Each row of Y is roughly a mix of the hidden directions of one of several groups.
Y (111 x 15):
[[  4   6  11  -4   5 -19  -1  19  20  -1 -28 -11 -27  11  -7]
 [  1 -18   6   8  14 -28   1  26  -5  -8 -11  -1 -28   2   7]
 [  4  21   1 -25 -17  29  -9  -7   9   6  -9   2  17   4 -15]
 [  4  23  -5 -14 -15  32  -7 -10   1  11   7  -9  25  -6  -4]
 [-31   3 -11  -4   6  19  -9  -8   0  -5  11   5  17 -30 -11]
 [  0   0  14  15  16 -17 -15   8 -18  16  26   2  13   2  20]
 [  4  -5 -16   1   2 -33  13   7  -7 -18   2  -3 -27  14  10]
 [ -5 -10   8  18  23 -34   0  16   3  -4  -1  12 -21   5   3]
 [ 19  11   9   3   2 -19   6   9  20   1 -19  -1 -24  26  -3]
 [ 18 -23  -6  15 -13  18  27 -22   3  -3 -13   5  -2   2  -4]
 [  1  19  -2 -17 -17  29  -4 -19   4   7   3  -6  27   0  -9]
 [ 10   6  14  -1   0 -22  -2  11  17  10 -25 -13 -27  13   3]
 [-11  24   8 -11   9  17 -24  13   4  15   0   2  22 -13 -14]
 [  5 -17 -23  10 -13  21  12 -10 -21  -1  17   5   3 -19  13]
 [ -2 -24 -10   8 -14  -1  26 -28   6 -17  -6  -7 -15   0   4]
 [ 13 -14  11  15   1  -9   6  17  11   3 -20 -15 -33   2  10]
 [ -4  11   3 -36 -27  20  -9  -9   9  -9  -7   0   4   9  -8]
 [ -1  -1 -12 -22 -19  22  10  -5  12 -15 -24 -12  -5  -5 -18]
 [-26   5  25  -8  12  -8 -17   4  23   4 -18  -7   1  -6 -15]
 [-16   5  -9  -4   5  19  -2 -14  -9  -4  19   6  36 -13 -11]
 [ 11 -11   7  22  13 -34  13   0  -2   2   0 -14 -12  16  15]
 [ -7  30   7 -16  14  -8 -23  21   1   0  14   9  11  12  -5]
 [  8 -14  -5   9  -2 -27  13   0  -2 -16   8   3 -30  17  17]
 [-26  10   4  -5  21  -3 -24  22  -4  -5  18   8  10 -15  -4]
 [  9 -12 -11   6 -11  25  25 -24   8  -7 -15   3   9  -4 -17]
 [-27  16  11 -15  12 -15 -28  16  -1   3  12  -9   3  -7   5]
 [-17   8 -11  -8   2  19  -2 -18  -6  -3  14   8  34 -14 -14]
 [-15  -2  14  -6  11  17 -17   8  -9  11  -2  -4  33 -20 -11]
 [-14   7  17 -14   3   7 -23   5  -7  20  -3 -18  26 -15  -2]
 [ 20   2 -30   0  -7   6  18   0 -14 -18  15  20  -2  13   1]
 [  4  25  -2 -28 -19  23  -8  -2  16   0 -12  -4   3   8 -14]
 [ -9  -4  12  -6   4  26  -8  -3   0  11 -14  -6  32 -19 -19]
 [  9  -7 -29  13 -10  21  17 -12  -7 -10  15  20  -8 -10   4]
 [  4  22  19   0  11 -29 -13  13  13   9   0  -3 -10  23   5]
 [  7 -28 -14  12  -2 -16  26  -6  -9 -19  -5  -1 -19   4   6]
 [-11   2  -4 -11  -6  11  -7 -20 -20   8  18   4  36  -9   1]
 [ 20 -26  12  19 -14   2  10 -15  -8  11   6   0  -9   8  25]
 [ 16 -14 -14  18  -6 -14  17  -2  -4  -6   6   6 -32   7  19]
 [  5  23  -1 -10 -11  27  -4 -19   5  14   5   1  29   1 -10]
 [ -3 -22   8   7  10 -33   4  14  -3 -12  -6   3 -27   9  10]
 [ 12   4  23  -4  -4 -26  -7   3  13  12 -14   2 -22  25   8]
 [ 11  17  -2 -20 -23  29  -2 -15   1   9   0 -10  21   5  -4]
 [-23  -1  24 -14  12 -20 -24  22   3  -1  -6 -10  -4  -3   0]
 [  7 -17 -19  16  -2  13  25  -6   8  -7 -21   7 -17 -15 -12]
 [ -8 -13   7   8  18 -26  -9  26  -4  -6   1  17 -25  -1   7]
 [ -1 -27   3  13  11 -28   8  14  -6 -11  -7   2 -26   1   9]
 [ 20  -2   6   8  -4  -7  14   3  21   1 -29  -5 -27  15  -5]
 [  9  10  19   6   2 -23  -6   7  20  14 -16  -6 -27  16   7]
 [-25  22   9 -22   9 -17 -23  10   5  -9  12  -7   7   7  -3]
 [  7 -22  -8   5  -6 -23  24 -11  -8 -22   1  -4 -15  18  10]
 [ -6  17  -3 -29 -18  31 -13  -2   7  -2  -5   3  12  -5 -14]
 [  6  17  -1 -18 -17  29  -1 -12   4   7  -5 -19  25   1  -9]
 [  5 -10   0   3  -1  -6   7  20  12  -6 -28 -14 -35  -5  -2]
 [ -6   6  21 -13  10 -25 -16  23   4   5 -17 -21  -5   9  -1]
 [ 22  13  10  -5 -18 -11   2 -12  12   8  -1  -5 -15  32  13]
 [ 11 -11 -10   9  -1 -22  18  -2  -4 -22  13  11 -21  23  12]
 [ 11 -15 -23  17 -14  23  19 -14  -7  -2   8   9  -9 -16   8]
 [ 10 -31   1  21 -12   2  20 -17   5  -2  -8   0 -23  -1  12]
 [-24  -4  17   6  16  -3 -19  16  -1   8   5 -23   5 -23   8]
 [  7   2 -31  -1  -5  22  20 -10  -5 -19   6  16  10  -2 -16]
 [  0   7  -8 -25 -13  27 -11  24   2  -5 -17  -5  -7 -14 -12]
 [ 12  -2 -35 -17 -21   7  16  -6 -13 -12  -8  13 -11  -2  -6]
 [ 13 -12  13  20   7 -29   9 -14  -9  10  10   5   1  21  17]
 [-16  17  21  -4  10 -24 -27   6   5  14  14   2  -4   6  12]
 [-11 -26  10  12  15 -29  -1   6  -7  -9   5  22 -16   2   7]
 [-21  -5 -11 -10   4  12  -9   0 -21 -13  25  11  24 -17  -1]
 [ 12 -18  24   4 -12 -16  -3  -3   6  13 -14   3 -27  14  17]
 [  5  21  -8 -17 -18  34  -9  -5  -1  10   5 -10  20  -8  -3]
 [ -3   6  26 -12  -8  -1 -22  -1  -2  28  -7 -24  12  -3  10]
 [ -6 -20  15   0   8 -30 -10  18 -11  -8   6   6 -20   8  17]
 [-13   1  -7 -34 -23  22 -12   8   2 -17  -5  -5  -9  -9  -3]
 [ 21  10 -32  -3  -6   9  24  -1  -3 -19  -1  13  -1  13 -13]
 [-14  21 -19 -10   8  17  -6   8   3   5 -10  -2  13 -27 -23]
 [ 15  -4   5  28  11 -24   9 -10  -9  15  15   9  -2  14  18]
 [-12  -1  30 -11   2 -23 -21   8  11  13 -16  -9 -14   5   4]
 [  7 -19  -2  31  20 -25  14   8  -8   2  -2   2 -14  -3   8]
 [ 24 -16 -12  11  -7   0  16   9  -7 -16   6  17 -25  15  12]
 [ 14 -13 -27  10  -9  -3  31 -14  -2 -16  -7   3 -17   4  -1]
 [ 22 -21 -16  22 -10   0  22  -8  -9   2  -1   3 -21  -2  16]
 [ -2  13   8  -4  12 -11  -1  19  19   1 -29 -27  -8   1 -15]
 [ 10 -10  -8   3  -6 -27  18  -5   1 -19   1   0 -26  23  11]
 [  7  24  -6 -11 -14  27   4 -21  13   8  -5  -4  21   4 -15]
 [ -4 -28 -12   7 -10 -14  20 -15  -6  -9 -10 -19 -20 -10  11]
 [ -2  -7  14  23  19 -31  -1  -4  -9   8  20   2   5  10  18]
 [ -2 -25   2  28  15 -26  15  -9 -11  -2  10   2  -5   0  14]
 [ -9  -3  -9  -2   8  10  -4   5 -27  -7  27  -4  32 -11   4]
 [ -4   1  -1 -31 -19  11   0   4  14 -18 -25  -8 -11   5 -15]
 [  4   5  -4  -2  -8  33   3 -12   3  17 -17  -6  22 -18 -16]
 [  2  -3  11  26  16 -26   6 -18  -4  10  19   6  11  13  12]
 [ -3  27  13  -8   1  19 -26   5   5  21  11   5  19  -5  -2]
 [  1 -17 -20   6  -8  20  12  -9 -12 -19  19  27   1  -6   1]
 [  4  15 -16   0   6  10   3  -5 -20   0  26  -4  36   0   0]
 [  5 -21 -22  17  -5  22  15   0 -15 -11  16   5  -5 -19  11]
 [-12   6  16  -2  10  10 -27  13 -12  17  16   0  25 -14   5]
 [ -8  20  12  -9   8  21 -23  11   4  18  -2   2  24 -14 -13]
 [  2 -14  13  23  16 -32   3  -6 -11   6  16   4   1  12  18]
 [  7 -15  -1  32  12 -23  17 -17  -7   6  11  12  -4   5  12]
 [ -2   2  26  -4   8 -20 -10  16  15   8 -25 -21 -11   9  -3]
 [  4  17  -2 -33 -25  20  -9   3  13  -5 -13   2  -8   8  -9]
 [ -1   0 -19  12   8 -14  12   9  10 -23   5  19 -32   5  -2]
 [ 23   4 -26   6 -12  14  25 -15   1 -10   1  17  -2  11  -8]
 [-11  16  22 -12   3  17 -24   5  10  19  -8  -5  21  -9 -11]
 [ -2 -14   7  31  24 -28   7  -3 -10   6  13   5   3   1  11]
 [  4  27  -2  -9 -11  22  -2 -24  13  11   4   7  22   7 -12]
 [ 16  -5  -3  -2  -5 -29  15  -2  -3 -16   2   0 -17  32  10]
 [ 19  -2  14  21  16 -24   2  12 -12  18   4 -13   4  12  16]
 [  3  18  -9 -11 -13  34   0 -16   4   9   0  -5  26  -7 -12]
 [-13  24  15 -11   9   9 -30  15   4  17   6   0  17  -8  -4]
 [  7   5  -9   8   5 -24   3  12   3 -15  16  16 -30  18  13]
 [ 21   1  -3   2 -14 -24   7  -3  -7   8   2 -12 -23  20  25]
 [-16 -12   2   2  -1  17  -8 -16 -17   5  23   6  28 -18   7]]

Here is one row of each group, with its name. Which group are the others in?
[-10 -24  10  11  11 -30  -3   7 -12  -8  12  13 -17   3  17] => J
[-17  14  20 -14   5  13 -26   4   2  14   4  -6  27  -9  -6] => T
[ -7   5  -8  -2  -7  21   2 -29  -6  13   8  -2  32 -16  -6] => W

[-25  -5  30  -2  10 -13 -23  10  12  10  -8 -11  -7 -11   3] => W
[ -1 -11   0  29  19 -26   5   6 -11   4  18  -6  -8  -3  20] => J
[ -3   8   4  -2   1  33  -7  -4   7  15 -14   2  23 -19 -20] => T
[ -2  -3   9  24  19  -7  -2  -9 -15  17  22   1  29  -4   9] => J
[-16 -14 -15 -18 -12  14   4   7   6 -26 -15  -3 -19 -17 -11] => J
[ 13 -30   7  14  -9 -13  10  -5 -16  11  -6 -15 -14  -2  24] => T
[-11  11 -11  -5  11  24  -3   8   2   1  -9   6  23 -22 -28] => T
[ -1 -17   3  17  18 -28   5  18   0  -6  -8  12 -27   1   3] => J
[  5 -34  -3  14 -10   0  27 -21   1 -14  -9  -2 -12   1   4] => T
[ -3  18   0  -7   3   6  -3 -21  -3   2  19  15  37  12 -11] => W
